In the rows, zero is written as 128.
Each path below is one point turned by a fixed rotation once a step. After each direction that follows a path, write how fast that rotation turns it, in deg/step (0 if it stays still).
Each turn is a multiple of 5 degrees from 10 to 175, or 0.
Each row of a path follows its step; steps can be skipped.

step 3: [120 125 118 122 133 132 127 122 128 124 133 135 130 128 116 121 128 133
 131 117 133 133 130 132 135 143 118 128 120 131 139 128 125 115 133 130
 119 136 121 139 127 128 136 118 133 126 130 124 123 131 128 135 121 121
 126 127 128 137 131 134 116 111 131]
step 9: [121 123 125 128 120 123 141 139 127 127 147 126 137 119 121 131 129 121
 129 124 136 134 136 121 124 127 121 119 130 135 139 124 130 138 135 131
 125 142 120 137 134 135 115 127 129 131 134 124 134 133 132 124 123 125
 125 119 125 122 122 127 123 123 124]
step 15: [123 125 137 110 126 135 135 130 124 119 133 130 134 114 117 121 133 135
 134 125 131 129 125 129 130 135 117 136 112 124 126 127 128 133 135 131
 126 132 119 134 134 124 133 124 132 124 129 109 130 122 132 131 126 130
 131 130 132 138 137 131 131 118 134]
step 16: [132 127 120 131 131 138 129 138 123 124 134 138 133 115 122 127 118 118
 115 127 133 143 125 123 115 124 121 129 126 135 136 120 125 126 129 127
 130 134 126 137 138 116 124 132 124 127 132 124 131 134 130 124 114 119
 131 133 135 133 132 138 128 127 138]
step 18: [117 125 126 123 129 125 139 137 128 125 135 127 127 123 116 121 131 123
 126 140 139 135 128 135 115 128 127 125 116 132 129 131 131 141 128 129
 121 137 130 131 134 122 123 120 126 126 136 118 132 135 143 125 120 130
 123 136 122 128 126 115 127 130 122]
step 23: [120 137 113 127 121 142 131 138 129 127 134 126 126 126 127 124 118 123
 120 129 128 129 132 124 129 134 116 132 120 132 141 136 131 114 130 123
 127 129 125 135 131 137 121 135 128 126 136 132 124 132 128 135 119 130
 128 143 133 133 131 129 115 119 121]
step 25: [127 134 125 125 132 133 129 142 126 130 144 129 142 123 126 123 126 131
 118 127 126 137 126 128 110 125 112 122 126 129 122 130 122 125 131 123
 128 137 125 133 136 128 114 119 133 130 126 128 129 127 135 125 113 119
 124 120 135 122 129 125 125 122 122]
Directions:
[131 128 129 127 130 128 128 131 131 126 129 128 128 127 127 127 129 126
 129 129 129 127 125 127 128 130 127 127 129 127 128 129 129 124 130 129
 129 129 127 127 127 126 131 130 126 131 128 130 131 127 127 131 130 130
 125 129 130 130 131 126 128 127 130] | 85
[130 130 128 129 129 132 126 127 129 130 125 129 129 130 127 128 129 131
 129 129 128 129 130 127 127 128 129 127 130 130 129 128 129 125 128 126
 128 127 122 128 128 129 132 127 126 128 129 126 127 127 129 129 127 128
 129 127 125 130 130 127 127 128 126] | 160
